Each row is where one point has got to under a steady rotation. How many ticks took it there?
The counts run from 0 to 179.
[148 140 145 159 121 141 138 113 130 126 121 117 100 102  92 131 118 108
 142 115 150 157 117 108 123  81 142  88  95 123  67 145 130 114  91 134
 133  97 120 123  71 109 107 150 138 110 108  83 121 110 148 152 177  83
  99 163 103  98 150 152 116 119 160 128 179 103 115 169 101 104  63 169
  72 123 161 144 111 109 114  94 141 131  80 174 143 115 175 181]	81
[146 143 122 127 145 166 131 146 138 125 130 127  82 145 102 190 134 110
 125 164 132 115 129  92 134 103 155  75 108 105 118 147 161 111 142 152
 135 112 139 141  92 133 142  87  79 126 106 128 146 113 157 157 105  80
 149 124  93  81 149 137 107 122 136 129 117 110 109 154 122  99  85 131
 116 114 170 122 125 124  93 157 131 147  92 166 125 111 191 175]	25
[158 124  72 138 103 145 161 110 126 131 133 120 117  95 134 160 144 127
 117 152 161 157 138  78 140 162 107 111 141 149 195 154 152  79 129  91
 141 137 139 118 162 163 166  77 153 126 116 158  77 136 121 147 118  72
 114 128  94 119 122 125 109  68 132 159 120 119 140 138 110 115  87 134
 129 165  93 106 157 151 163 183  99 161 142 138 132  95 110 100]	117
[161 181 154 102 114 125 159 145 128 142 107 130 114 116 117 128 145 158
  89 162 145 150 139 123 109 138 102 139 133 211 102 140 134  87 106  94
 143 112 103 123 114 147 132 136 159 130 152 145  86 135 162 186 157 108
 109 197  88 125 104 159  81  87 132 131 144 110 114 142 144  91  88 134
 144 124 150 131 172 131 131 178 128 166 134  85 122 114 128  98]	60
[125 115 163 178 116 152 136 113 117 118 140 121 104  93 139 170 130  93
  91 135 154 143 100  79 132 141 112  83 140 156 167 159 140 121 112  75
 120 162 126 117 119 143 124  82 135 163 123 112  57 134  92 129 132  69
 128 177 124 153  88 116 114  98 161 179 108 151 131 165  93 122  96 146
 102 113  94  99 174 118 141 177 122 153 158 157 143  95 160 114]	179
[116 152 130 121 108 118 133 179 142 162 157 136 157 112 141 186 157 137
 108 121 133  87 104 146 168 106 168  56 120 104 143 133 115 145 179 148
 151 122 109 115 114 152 107 136  96 122 103  67 126  79 127 118 118  83
 113 106  86 113 106 165 144 118  97 140 153 145 125 172 114 132  85 105
  91 132  64 120 114 114 143  80 125 140  87 168 140 129 132 133]	23
[183 169 102 110 108  90 152 144 148 114 130 150 124 119 118 137 142 116
  93 125 134 146 131 154 125 129 135 112 107 145 118 175 153  75 125 120
 169 119 106 127 173 169  99 142 182  85  96 115  98 149 150 133 173 113
 102 129  81 102 128 145 118  85 130 133 133  73 126 134 125 145  76  98
  78 156 117  98 120 145 154 107  96 185 139 107 132 136  59 138]	135
[187 155 108 101 138  99 137 141 131 109  96 152  95 127 135 113 122 142
  78 142 133 113 114 146 138 122 196 115 102 112  79 154 160  99 102 123
 158 125  89 104 117 132 130 162 156  86 114  95 100 122 149 150 182 118
 108 136 105  79 148 147 126 120 110 120 151  76 108 136 147 122  61 117
  92 158 143 101  66 122 126  72 129 158  78 128 125 119 111 181]	142
[175 109 125 137 102 130 176 111  97 134 114 139 114 123  97 146 138 110
  92 123 135 155  87 153 112 126 160 155 125 139 117 140 105  99  97  97
 116 138  78 112 123 143 108 155 162  64 113  92  85 143 166 156 174 102
  91 177  94  76 127 141 109  93 116 163 154 110  86 125 144 124  68 134
 100 141 121 107 113 135 164  73  98 195 105 136 113 133  81 143]	68
[126 133  87 128  87 150 129 122 114 141 137 118 135 107 140 161 130 136
 140 175 178  86 122 133 142 112 119  46  94  74 130 121 115 105 148 120
 151 122 130 107  60 173 114  75 117 106  95  70 127  96 141 130  67  84
 122 124  78  86 109 188 160 111  99 136 180 158  89 159 134 130  60 136
 122 100 135 118 154 101 134 120 113 170  82 176 120 125 134 124]	103
[180 142  99 127 111 127 130 144 133 116 160 135 120 119  86 127 148 121
 146 117 116 118 130 129  98 124 168  99  56 103  91 143 158 100 128 136
 156 125 132 111  94  98  80 144 144  89 114  69 148 103 172 155 143 105
 126 127  72  62 159 144 118 120 146 106 161 129 111 152 132 146  54 130
  82 175 137 106  95 114 117 109 118 129  94 179 107 116 120 158]	7
[131 176 160 131 158 125 131 161 125 119 120 144  85 137 117 133 117 107
 109 149 136 141 119  76 163  88 176  80 127 162  87 167 155 126 103 156
 117 128 123 135  85 127 142 131  87 150 117 100 145 106 106 162 162  84
 115 155 113 135 150 152  81 135 157 102 174 100  97 158 131  73  91 147
  96 106 164 116 110  94  94 125 139 131  99 133 157 110 189 174]	155
[122 149 180 121 140  93 131 193 142 110 137 104 120 154 105 200 146 108
  98 132 127 140 110 128 134 128 167 139 108 149 143 179 142 102 147 137
 115 166  64 156 156 141 101 169 116 120 104 116 118 104 154 143 173  93
 122 135  65 123 119 152 100  86 141 144 136 108 122 166  84 128 114  71
 113 124  70 120 123 126 143 134 140 171 120 100 146 155  97 183]	146
[161 138 151 148 105 121 125 137 128 150 112 107 108 111 156 140 136 142
  90 166 181 133 114  74 117 117 112 109 103 177 158 181 156  96 124  84
 111 155 133 161 154 147 172  74 132 134 111 128  90 107 126 151 124  84
 124 193 108 152 125 145 110  43 187 163 119 128 133 144 120  78 118 128
 149 109 138 104 169 116 136 159  93 182 127 116 156 142  91 120]	49
[139 167 130 110 138 108 141  97  83 163  98 100 109 145 131 103 104 171
  32 180  82  87 125 146 117 144 147 105  96 119 114 145 156 124 100  77
 174 148  94 116  64 160 114 118 132 125 165 122  86 140 148 161 129 122
 147 152 124  68 106 121 128 114 103 138 111 123 108 142 151 105  70 107
 123 154 153  81 131 128 141 135 147 149 127 102 133  86 128 120]	52
[141 137 115 126 103 171 123 112 133 155 163 110 130 118 121 162 121  98
 168 143 179 116 132  69 126 102 112  58  91 117 150 129 154 102 152 127
 146 111 163 128  90 151 132  49 139 142 108 111 122 101 137 147  80  65
 145 131 101  80 101 134 135 109 140 136 157 139 120 157 112 101  64 143
 112 109 146 115 173 126 126 164 114 140 100 179 115 114 173 121]	104
[116 144 137 127 123 102 150 186 166 126 153 119 160 111 123 191 169 122
 112 112 126 186 139  96 168 111 159 111 169 186 149 143 133 105 138 114
 145 119 115 131 155 128 141 160 112 105 104 125 100  76 163 156 153  79
 102 133  80 147 126 135 117 125 137 134 126 104 109 165  66 111  64 147
  95 145  47 117 110 152 135 128 144 104 141 117 144  95 157 149]	10
[121 101 135 129 109 171 150 164  94 142 139 123 146 152 104 202 176 102
 105 121 143 125 121 125 146 104 164 107 119  96 147 119 128 142 140 113
 125 116  66 122  81 150 100 116  95  96 128  93 149 107 175 134 127  68
 117 124  78 100 131 144 123 124 118 137 131 164  94 148 117 125  50 103
  87 121  76 127 131 118 132 107 113 145  80 177 104 109 152 134]	91
[138 156 119 111 130 111 130 156 151 152 104  90 114 142 104 112 159 183
  80 177 114 127 150 106 135 119 162 130 115 158 104 120 154  96  92 106
 165 157 144 139  91 130 122 112 105  96 138 131  94  66 187 193 131 108
 140 152 119  78 124 159 118 113 134 140 123  90 108 142 129 107  52 118
 120 161 144  99 119 143 134 154 164 105 126  91 141 103 151 141]	132
[190 200 128 115 123  95 124 166 166 103 123 114 132 128 125 135 128 147
 122 165 139 147 155 112  98 156 102 128  84 195 132 165 159  59 131 107
 158 141 149 130 160 157 122 112 155 140 100 115 115 135 143 163 153 109
 121 134  77 118 115 155 130  77 134 135 146 119 133 144 115 120  94 108
 135 135 145 111 185 127 112 178 123 175 141  92 136 155  85 138]	128
[156 197 115 159 109 141 131 156 170 172 112 120 144 111 136 112 152 178
 127 192 132 108 156 111  84 123  95 123  74 156  97 127 121  87 121 124
 140 129 205 155  99 147 150  70 112 154 114 101 110 102 142 175  96  98
 144 132  75  95 117 163 133  71 144 162 144 122 119 158 127 105  78 142
 128 162 140 102 197 137 110 169 151 149 114 133 157 123 106 123]	121
[120 134 119 120 124 154 140 164 103 174 131 141 146 140 159 167 148 147
  51 167 120  61  93 137 163 129 172  74 124  98 119 130 135 122 121 110
 137 158  98 116  86 162 158  81  99  95 140 114 124 112 113 112  84 113
 118 111 110 116 124 146 139  89  79 107 131 157  94 142 171 111  96 121
 126 118 140 107 132 104 110 102 116 153  91 143 130 138 117 126]	35
[129 181 135 164 124 146 153 158 138 119 143 160  98 117 149 195 161  87
  64 156 131 136 122 108 154 120 151  64 146 142 157 156 142 129 178 135
 133 145  99 101 137 137 145  88 102 161 126 111 101 141  64 149 128  97
 146 135 115 143 139 109  83  99 114 130 113 138 111 163 122 113 112 119
  75 134 100  76 160  96 123 137 114 162 119 159 176 108 128 144]	33
[138 149 150 141 138 142 148 121 104  98 162 133 108  73 133 171 123  94
 135 130 178 143 132 104 157 135 102  73 165 163 140 150 138 138 107 131
 161 104 118  92 129 136 137 111 124 175 105 142 113 145 120 159 152  68
 141 118 123 150 128 147 104 137 103 115 175 121 116 195 138 106  96 181
  83 119  95 100 141 110 124 128 124 125 111 139 134 102 184 120]	94
[109 149 160 113 111 131 159 122 141 140 159 102 126 103 110 146 157 130
 125 137 161 158 129 122 168 109 147 119 170 186 117 138 156 119 111  80
 143 108 126  98 142 120  96 164 145 109 101 141  92  93 172 190 180  89
  92 171  97 138  93 174 124 165 124 106 176  89 112 158  98 123  80 180
 118 112 107 120 134 159 155 135 160 119 127  94 142 108 161 122]	77
[138 142 132 112 141 107 129 135 141 132 142 107 120 110  93 117 145 139
 130 151 147 155 149  98 134 131 158 126 150 170 101 142 183 102  90 105
 160 134 134 120 106 116 124 144 133  99 140 136 111  70 180 192 153  95
 107 141 108 109 139 150 118 143 147 118 148 106 101 169 100 100  32 159
 131 148 138 104 102 162 126 155 164  91 137 100 103  73 187 141]	3
[150 116  73 142 125 109 112 116 110 121  90 121 128 114 151 154 125 152
  57 149 110 142 109 130 119 172 170 105 138 121 156 146 158 106  85  92
 151 158 107 115 135 171 151 109 155  75 129 124  66 119 128  98 146  94
 130 120 119 118 140 139 131  64 147 165  91 102 101 140 120 129  70 121
 129 167  94  62 100 172 135 131 100 150 138 116 132 116  83 144]	124
[123 167 192 139 134 149 147 144 132 132 170 140 104 115 141 167 171  75
 105 140 162 147 123  93 161  98 134  90 141 180 132 170 133 136 150 113
 113 133 117 105 139 109 132 150 114 189 117  96 101 145  82 159 149 106
 122 178 107 154 106 138  80 138 119 100 149 146 109 174 112 104 100 155
  71 108 105 107 159  84 110 137 129 145 145 137 156 125 160 137]	162
[100 144 157 140 134 158 126 125  88 116 135 114  94 117 120 169 112  91
  83 149 168 138 116 104 158 130 133  61 179 162 157 155 183 128  96 103
 128 134  80 108 112 162 147  73 122 166 143 174  85 148 102 147 132  80
 135 144 137 153 117 133 127 100 137 149 106 111 105 175 116  83 107 148
 112  93 106 118 147 135 142 157 136 148 142 120 138  98 181 137]	173
[138 149 144 132 152  85 127 167 159 156 131 102 115 116 105 102 144 178
 115 156 123 123 108  92 132  91 167 122 122 158  72 137 142  99 115 111
 150 136 147 162 122 127 125 128 135 100 112 103 102  61 154 144 144  88
 127 146 106 110 109 163 126 108 177 127 151  79 119 155  60 109  79 152
 137 136 143 111 117 134 115 145 155 140 123  95 158 121 140 152]	138
[115 178 147 122 141  97 136 161 170 108 126 102 124  88  99 170 133 158
 111 144 139 166 157 114 137 138 131 118 156 202 127 141 157  96 105  98
 149 104 104 122 136 144 127 161 161 100 121 136 105  98 176 163 173  65
 123 106  99 125 104 146 126 133 123 130 165  86 118 176 105 106  65 157
 127 137  89  96 101 171 144 138 160 117 150  75 124  85 159 128]	4
[136 147 164 146 121 136 150 142 116 124 149 138 104 113 101 123 145 118
 126 143 149 167 107 108 138  83 142  96 108 171  99 153 181 120 114  99
 126 137 140  86  96 101 112 148 128 128 124  96 133  97 153 170 167  96
 107 188 101 121 126 144  76 151 172 117 179 134 123 170 101  80  62 178
  85 118 152 108 112 113 126 139 134 113 139 166 131 115 181 145]	82
[153 157 119 143 105 151 141 156 151 166 110 137 147 136 167 125 151 177
  89 188 158 117 135  98 127 147 138 103 106 155 109 134 162  91  98  89
 146 154 144 122  74 151 181  68 111 108 145 106 123 118 133 147  87  82
 135 123  78 105 120 161 137  72 127 162 130 148  88 127 146  78  73 163
 131 147 172  96 170 109 119 148 133 130 112 154 115 116 150 135]	115
[123 164 105 162 113 140 135 156 130 153  98 117 142 147 162 134 170 159
  77 191  87 112 142 117  91 142 132  88  68 100 118 147 123 115 119  89
 159 167 127 122  64 144 107  95 102 113 138  84 106 124 134 140  98 100
 154 116 100  91 125 131 124  89 109 164 107 177  93 143 154 113  74 119
 117 167 139  74 155  93 135 124 152 105 112 171 130 122 132 138]	114
[125 145  87 131 118 107 124 125 120 166  88 105 129  95 153 112 125 172
  68 164 101 121 131 133 119 140 185 104 122 106 113 143 111 108 115  86
 180 154 119 117 111 176 120 105 124  66 143 128  39  77 146 123 129 100
 140 127 121  68 123 141 139  78 102 163 106 102  92 152 129 128  72 117
 109 166 107  74 113 157 157 123 135 133 116 119 128  99 122 126]	125
[172 135 135 140 110 100 111 163 149  98 117 137 140 111 124 171 148 132
 134 132 145 174 123 129 117 150 136 146  72 163 116 160 135  79 117  99
 120 146  89 133 135 156  78 164 160 107  85  71 108 135 158 124 168  72
 106 103  60 120 133 151 107  77 147 163 169 135 104 153 106 133  83 129
  94 157  93 127 117 101 126  95 120 148 107 161 118 146  69 167]	0
[131 172  84 140 117  93 103 128 117 138 115 109 118 119 143 132 131 145
  83 147 127  91 134 139 102 142 144  95  92  97 135 137 165 105 114  81
 183 138 107 110 117 135  84  97 148 124 137  94  67 122 122 116 105 102
 175  93 128  61 124 135 150 100  89 158 107 128 110 172 123 147  79 103
 112 169 102  50 136 133 149 126 151 122 115 126 132 119 108 120]	119
